Families of rows that turns and mirrors carry onto each other, the same ones carrying the whole set onto itself: the rest of each named row's family, in list order
6 families of 3 rows
Q290: 0.01	-0.53	-2.44	1.82	0.99	-1.05	2.66	-2.39	0.48	-1.02	-0.52	-3.14	0.48	2.77	-1.33	0.20	0.19	-0.70	-1.88	0.33	0.42
Q60: 0.47	-1.46	-2.67	1.13	-1.88	-2.47	0.67	-2.51	0.63	3.69	0.19	1.58	-0.51	0.14	0.03	-0.93	-3.34	-1.92	0.40	1.24	1.10
Q500: 0.55	-0.59	-1.63	0.29	-1.56	-3.03	1.82	-0.87	1.20	3.87	-0.34	-0.77	-0.69	-0.95	-1.17	-0.75	-3.85	-0.83	1.54	0.86	1.09
Q547: 2.91	1.34	1.23	2.03	0.94	-0.21	0.06	2.82	0.61	-0.18	-0.97	0.93	-0.34	0.26	-1.11	0.27	0.47	-1.11	-0.13	-2.38	1.56
Q271: 1.21	1.00	1.25	2.28	0.38	-0.37	-1.28	2.47	-0.50	0.57	-1.25	2.43	-0.66	-0.30	-0.26	0.22	0.11	-1.47	1.22	-2.02	1.42
Q227: 2.33	-0.39	1.15	1.60	-0.06	0.65	-0.45	2.01	0.63	-0.75	0.53	1.82	-0.81	-0.01	-0.93	1.47	-0.28	-1.27	0.44	-2.94	1.93
Q767: -1.39	-1.03	-2.68	1.27	-0.77	-2.72	1.32	-1.38	0.76	3.69	-1.02	0.67	-0.36	-0.05	0.29	-1.40	-3.02	-0.90	1.06	1.76	0.63
Q854: 2.29	0.89	1.19	1.07	-0.26	0.62	-0.52	1.93	0.46	-0.81	-0.83	1.53	0.02	0.95	-0.52	-0.01	1.39	-1.48	1.99	-2.55	1.72
Q638: 2.38	-0.52	1.13	1.44	0.46	0.16	-0.60	2.19	0.23	0.89	0.27	2.99	-0.34	0.66	-0.23	0.49	0.67	-2.09	0.81	-2.72	2.11
Q797: 0.72	-0.49	-2.23	0.06	-2.52	-2.10	0.66	-1.03	1.21	3.29	-0.65	1.37	-0.28	-0.36	-0.21	-1.83	-2.76	-0.83	2.58	1.07	1.08
Q12: 0.61	-1.44	-2.09	0.87	-1.93	-1.71	0.89	-1.44	1.57	3.08	0.36	1.01	-0.98	-0.66	-0.57	-0.36	-4.41	-0.82	0.73	0.70	1.40
Q814: 0.90	-0.76	-2.67	0.85	-1.29	-2.86	1.02	-0.28	0.72	3.53	0.06	1.27	-0.42	-1.74	-0.47	-0.70	-2.53	0.09	0.64	1.27	0.49
Q540: -0.47	-1.97	-1.65	1.27	1.07	-0.10	3.56	-2.02	1.76	-1.22	0.23	-2.61	0.12	3.34	-1.21	0.25	-0.39	-1.30	-1.53	-0.79	1.30
Q965: 2.66	0.99	1.55	1.22	-0.62	-0.46	-0.55	2.14	-0.35	-0.17	-0.14	0.34	-0.39	-0.78	-1.53	2.03	0.02	-1.27	1.38	-2.26	1.50
Q395: -0.01	-1.16	-1.18	0.19	1.38	-1.23	3.70	-1.19	0.71	-0.78	0.10	-3.45	0.55	2.37	-1.42	1.12	0.80	-0.73	-0.44	-0.89	0.77
Q986: -0.03	-1.36	-1.27	1.54	1.80	-0.17	2.99	-2.12	1.05	-0.40	-0.53	-1.81	0.16	4.21	-0.79	-0.49	0.64	-2.38	-1.76	-1.09	1.33
Q474: -1.46	-0.80	-1.23	1.91	2.03	-0.57	2.38	-1.21	0.03	-1.37	-1.06	-2.10	0.37	3.39	-0.31	0.11	1.30	-1.33	-0.89	-0.65	0.70
Q484: -0.32	-0.88	-2.44	0.50	0.55	-0.58	2.85	-2.75	1.11	-0.71	-0.55	-2.41	0.98	3.83	-0.95	-1.12	0.92	-1.32	0.14	0.10	0.90

Same family as Q227: Q12, Q540
Same family as Q60: Q638, Q986
Same family as Q814: Q290, Q547

